In the data rows, zero lies at 4.5, halfway between 4 and 5.
Here are some numbered points:
[5 6 3 1 6 5 7 2 8 6 4 5 7 2 5 5 7 2 4 5 6 2 6] 0
[7 3 2 8 6 4 7 5 9 2 6 6 5 8 3 5 5 7 7 4 4 8 6] 1
[4 5 7 7 4 4 3 3 6 6 4 3 5 6 3 6 4 4 4 3 5 5 5] 2
[4 3 4 5 4 3 4 4 3 4 5 4 5 3 3 1 2 2 4 4 3 4 2] 3
[2 6 6 1 5 4 2 4 3 1 4 4 4 5 5 3 6 3 5 5 3 4 7] 4
[4 2 3 3 6 4 3 5 7 3 5 4 6 5 3 6 5 4 1 3 4 6 4] 5
[5 5 5 5 5 7 3 3 6 4 6 5 5 4 6 4 5 8 3 3 3 7 7] 6
[8 2 6 5 3 5 5 3 5 6 5 6 4 4 3 3 4 3 4 3 3 7 4] 7
[7 2 5 7 2 7 4 3 4 4 4 5 2 3 1 5 4 3 4 5 4 6 5] 8
[6 3 1 5 8 5 6 5 9 3 5 4 8 4 6 8 7 6 5 6 2 4 3] 9
[5 5 6 5 3 2 5 2 4 3 7 4 4 2 4 5 5 6 5 5 6 4 6] 10
[4 3 2 4 4 5 4 8 4 4 6 3 4 4 6 4 3 2 6 5 4 5 5] 11
[5 4 3 3 3 7 4 2 7 4 5 3 3 6 5 3 3 4 5 5 5 5 5] 12
[6 5 5 2 2 5 2 3 5 5 6 2 5 5 5 5 1 6 6 4 3 3 4] 13
[4 4 4 6 7 6 7 3 7 5 5 5 9 4 5 6 8 6 6 7 4 4 8] 14
[9 5 4 3 3 6 2 6 5 7 4 5 3 5 2 4 4 2 3 4 3 4 3] 15
[5 3 5 4 4 3 3 4 4 3 5 4 3 4 3 5 4 4 4 5 5 4 4] 16
[3 3 3 2 5 2 5 5 4 5 3 3 4 4 5 5 5 4 4 6 4 3 5] 17
[3 5 2 6 5 3 3 7 3 6 4 4 5 5 7 3 4 4 6 7 4 5 7] 18
[3 5 7 6 3 7 5 4 7 5 8 5 3 6 5 9 2 4 2 5 5 7 6] 19
[6 5 5 5 5 4 5 3 3 6 3 5 5 3 3 6 4 1 2 3 5 3 6] 20
[9 9 6 9 4 9 9 9 9 2 5 5 4 9 5 9 9 9 8 6 7 9 5] 21
[2 7 5 3 4 4 3 7 2 4 5 6 2 5 4 6 4 3 3 8 2 4 3] 22
[4 6 6 4 5 2 2 6 3 4 2 5 5 4 1 4 4 6 3 5 3 5 3] 23
[4 5 4 6 3 2 6 2 6 3 4 3 5 3 5 5 6 4 4 2 3 2 4] 24
[4 4 4 4 6 4 3 5 6 5 5 6 1 2 6 1 3 5 5 7 5 2 5] 25
[3 7 3 3 4 2 4 5 5 5 3 6 2 4 4 4 2 5 5 6 3 3 6] 26
[5 3 2 3 6 5 4 5 7 5 5 4 6 4 2 5 2 2 4 4 8 6 7] 27
[7 7 5 9 7 7 6 9 9 3 7 4 9 9 5 9 8 8 4 8 5 9 7] 28
[4 3 7 6 3 3 5 2 2 5 3 3 4 2 3 5 5 3 5 3 3 3 2] 29
[4 4 5 5 5 7 5 4 4 4 4 3 3 5 4 2 1 3 3 5 2 4 3] 30
[3 5 3 3 3 6 6 4 5 6 5 2 5 2 5 1 4 2 5 5 3 6 2] 31
[5 4 6 4 4 5 2 1 4 3 5 4 2 3 1 2 2 4 1 5 4 5 5] 32
[2 5 5 5 4 3 2 2 3 4 3 3 3 3 4 3 2 2 3 3 4 6 5] 33
[5 3 6 3 5 3 6 3 0 4 3 2 3 5 6 6 4 5 5 3 5 4 4] 34
[4 3 3 4 4 5 6 4 2 5 3 3 4 4 4 3 5 5 5 4 5 6 4] 35
[4 5 5 6 7 7 1 6 6 5 4 6 4 5 3 2 6 5 4 5 6 5 5] 36
New points follow, each followed by the numbers of its five nearest points above by angle, nearest first.
[3 5 4 4 2 4 4 3 3 5 5 4 6 1 4 3 6 5 5 3 4 2 3] 29 24 31 3 10
[3 6 6 5 3 5 3 3 2 5 4 4 5 5 2 5 5 5 5 5 6 2 3] 29 23 2 22 16
[3 2 7 6 4 4 4 2 3 5 5 5 4 5 4 6 4 7 5 5 7 1 4] 10 29 34 16 2
[5 7 3 1 8 7 5 5 9 7 5 5 7 6 3 4 6 3 5 5 5 4 4] 0 27 9 14 36
[3 3 2 4 6 4 3 9 5 4 4 8 8 6 8 3 2 6 8 5 7 5 7] 18 11 27 1 25
[4 2 5 3 5 3 4 4 2 6 5 4 4 4 6 3 5 4 4 3 4 5 4] 34 35 3 29 17
[3 3 6 4 3 5 4 5 3 3 4 6 4 4 2 7 4 5 6 6 3 5 3] 22 16 23 8 29
[3 2 2 4 4 2 5 8 5 6 4 8 6 6 8 4 6 6 6 4 6 4 5] 18 17 11 1 9
[5 5 4 5 8 7 9 4 8 5 6 4 8 3 9 6 7 5 7 9 6 4 9] 14 0 9 28 21
[4 4 5 4 4 5 1 5 6 3 3 4 3 5 5 3 3 2 4 7 3 4 4] 30 25 4 22 32
[5 6 5 2 3 4 5 5 3 4 5 6 1 4 4 5 3 4 5 4 3 2 2] 22 26 15 16 13
[3 4 4 4 1 6 3 3 6 3 4 5 5 4 2 3 5 2 2 3 4 2 5] 32 24 33 3 8
[5 6 4 6 1 5 3 2 4 4 5 3 5 5 4 3 1 4 1 4 5 6 4] 32 33 30 12 3
[5 4 4 4 4 3 3 5 3 2 3 6 3 6 3 2 4 2 6 6 2 6 3] 3 22 23 4 16
[5 2 7 3 3 6 5 2 6 6 4 5 5 4 5 2 3 3 2 2 7 3 2] 7 32 3 12 30
[4 4 1 3 5 2 2 5 3 4 6 4 4 6 6 2 5 6 6 7 3 5 7] 18 4 17 11 26
[5 4 4 9 5 6 7 4 5 3 5 7 5 5 5 4 5 3 3 4 3 7 6] 1 28 7 8 6
[4 7 5 3 5 2 5 3 4 7 3 3 6 4 3 2 4 4 6 3 6 6 5] 33 31 35 23 0
[2 4 4 3 4 5 4 5 4 5 6 4 3 6 3 7 5 6 7 6 6 4 3] 22 16 17 19 13
[5 6 5 6 5 2 4 6 3 4 2 5 3 6 4 2 5 3 6 2 4 6 3] 23 33 3 29 35
[4 4 2 4 6 3 2 4 1 4 5 2 2 3 3 3 3 5 4 4 5 5 5] 33 16 32 35 3
[7 5 3 6 6 5 6 3 8 5 5 6 4 8 2 7 3 4 5 4 4 8 6] 1 28 21 19 27
[3 5 5 3 3 5 4 5 3 6 5 4 2 5 4 5 5 5 4 6 4 1 6] 22 26 17 25 4
[4 5 4 5 3 5 4 4 3 5 6 4 4 5 5 5 6 4 3 5 5 4 4] 22 19 10 29 16
[4 4 4 5 5 4 2 3 1 5 4 3 4 4 4 4 4 4 4 4 6 4 3] 33 34 29 3 16
